Where one turn sends some rows of the set: a few examples, then the rows asked:
j_812: -0.51,+2.32,-1.53,+3.78,+3.29,+0.30,-1.25,-0.50,+0.03,+0.22,+0.13,-1.90
j_580: +2.10,+0.34,-2.11,+3.29,+1.08,-0.60,+0.67,-3.02,+1.79,+0.15,-0.37,-2.20
j_992: +1.65,+3.31,-2.01,+2.48,+0.90,-0.14,-0.21,+2.59,-1.20,+1.63,-1.36,-0.36
j_186: +1.05,+2.99,-0.19,+2.33,+2.31,-0.95,+2.66,-0.89,-0.92,+0.13,-0.38,-2.88
j_996: +1.56,+4.34,-0.76,+1.33,+0.99,-0.19,-0.16,+1.74,+0.06,+0.38,-1.36,-0.47
j_905: +0.96,-0.32,-1.56,-0.98,+1.36,-0.07,-1.86,-2.40,-0.01,+1.85,-1.68,-1.68
j_455: -0.67,+1.06,-2.41,+4.64,+0.92,-0.16,-0.48,+0.99,+1.15,+0.17,-0.34,-1.39
j_549: +1.96,+0.00,-1.70,+1.08,-0.52,-0.83,-0.32,-1.54,-2.67,+1.35,-2.98,+1.10
j_72: -2.93,+0.89,-1.15,-0.35,+0.44,-0.35,+0.47,-0.36,-0.19,+1.08,-0.80,+0.01
j_238: +1.33,-1.93,-0.73,+0.56,+0.53,-0.36,+1.81,-0.54,-0.76,+1.07,-1.05,+1.82
j_596: +0.91,+1.79,-1.84,+0.50,+1.18,+2.86,+0.12,+1.79,+0.13,+0.25,-1.46,-0.66
j_842: -0.97,-0.56,-0.81,+4.34,+1.68,-1.21,+0.24,-1.37,-0.23,-0.76,-1.01,-2.17
j_820: +0.23,+0.34,-0.22,+3.51,+1.13,+1.98,+1.21,-2.82,+0.08,-0.85,-1.29,-0.78
j_897: +1.27,+2.85,-1.41,+2.54,+1.72,-1.18,-0.86,+1.54,+1.65,-0.26,+0.25,+0.56
j_848: -0.31,-0.95,-2.61,-1.54,+0.50,+0.00,+0.24,-0.91,+0.06,+0.24,-0.18,-1.86
j_151: -0.14,+1.90,-1.43,-0.41,+1.01,-2.18,+0.35,+2.20,-1.63,+0.97,-1.05,-0.88
j_722: +2.45,+0.93,-0.79,+3.02,+1.96,-2.60,+0.96,-2.44,-1.91,+0.44,-0.17,+0.89
j_475: +0.32,-1.58,-1.10,-0.01,+1.34,-0.71,-0.16,+2.40,-0.14,+0.89,-1.25,-1.53
j_273: -0.90,-1.11,-2.20,-0.68,+0.63,+0.45,+2.08,-0.55,-0.51,+0.95,-0.46,-0.40
j_569: +0.83,+2.65,-0.10,+3.17,-1.08,+0.22,-0.78,+1.24,-0.54,-0.34,+0.75,-1.59
j_793: +1.26,-1.11,-2.06,-0.20,-0.21,-0.14,-0.37,-0.96,+1.04,+0.14,-0.50,+1.68
j_2: +0.16,+3.57,-0.49,+2.87,+1.46,+0.14,+0.07,+0.39,-2.14,+1.34,+1.27,-0.97
j_166: -0.03,-0.24,-1.56,+3.01,+1.66,-3.17,-0.57,-1.77,-1.71,-0.08,-0.10,-1.91
j_795: -0.09,+1.40,+0.46,+2.92,+0.80,-0.60,-0.45,-3.87,+0.06,+2.19,-1.20,+0.03
j_934: +2.03,+1.38,-1.58,-0.03,+0.96,-0.09,-1.55,-2.61,-0.70,-0.03,-2.03,+1.70
j_521: -0.14,+0.24,-0.18,-0.91,+3.05,+1.30,+0.82,+0.75,+0.19,+1.06,-1.14,-1.02
j_807: +0.02,+0.48,-1.53,+3.75,+1.23,-2.19,+2.23,-2.60,+0.33,+1.98,-0.64,-0.82
j_746: +1.75,-0.62,-2.83,-0.35,+0.69,+1.01,+0.92,+0.35,-1.56,-0.65,+0.14,-2.11
j_636: +3.32,+0.62,+0.12,+2.16,-0.67,-0.36,-1.70,-2.09,-0.50,+2.37,-1.38,+0.31
j_251: -0.25,+3.13,+0.01,-1.41,+0.66,-0.46,-0.35,+0.48,-0.49,+0.80,-0.46,-1.36
j_302: +0.77,+1.31,+0.71,+3.81,+0.52,-1.15,+1.95,+0.82,-0.98,-0.72,-0.95,-2.08
j_173: +2.54,+0.15,+1.09,+1.02,-1.39,-1.27,+0.57,-0.86,+0.33,+1.56,-1.86,+0.90
j_109: +3.71,-0.66,-1.25,+3.73,+0.42,-1.35,-0.10,-2.12,-0.93,+0.48,+0.33,-0.62
j_860: +2.57,+0.68,-2.10,+1.10,+2.47,+0.12,-1.78,-1.90,-0.94,+3.36,-0.29,+0.43
j_486: +1.22,+0.88,-0.87,+3.70,-0.15,+0.55,-1.66,-2.95,+0.37,+0.90,-2.42,-1.01
j_324: +1.12,+0.23,-2.55,+1.46,+0.34,+1.51,+0.21,+2.72,-1.45,+1.20,-0.09,-0.03
j_854: +0.93,+0.07,-1.91,-0.94,+0.64,-0.22,+0.69,-2.29,-1.97,+2.87,-1.75,-1.05
j_855: +2.87,+1.10,-0.12,+1.87,+0.82,-0.89,-0.79,-2.18,-1.01,+2.63,-0.32,+1.80
j_78: +1.66,+3.13,-0.80,+2.67,+0.87,+0.27,+1.27,+0.84,-1.54,+2.55,-2.26,-2.42
j_497: +0.11,+0.37,-0.52,+3.50,+2.98,-0.38,+1.29,-2.22,-0.71,-0.99,-0.57,-2.45

j_486 goes to j_186
j_795 goes to j_302
Now find these:
j_842 goes to j_996
j_78 goes to j_746
j_807 goes to j_569

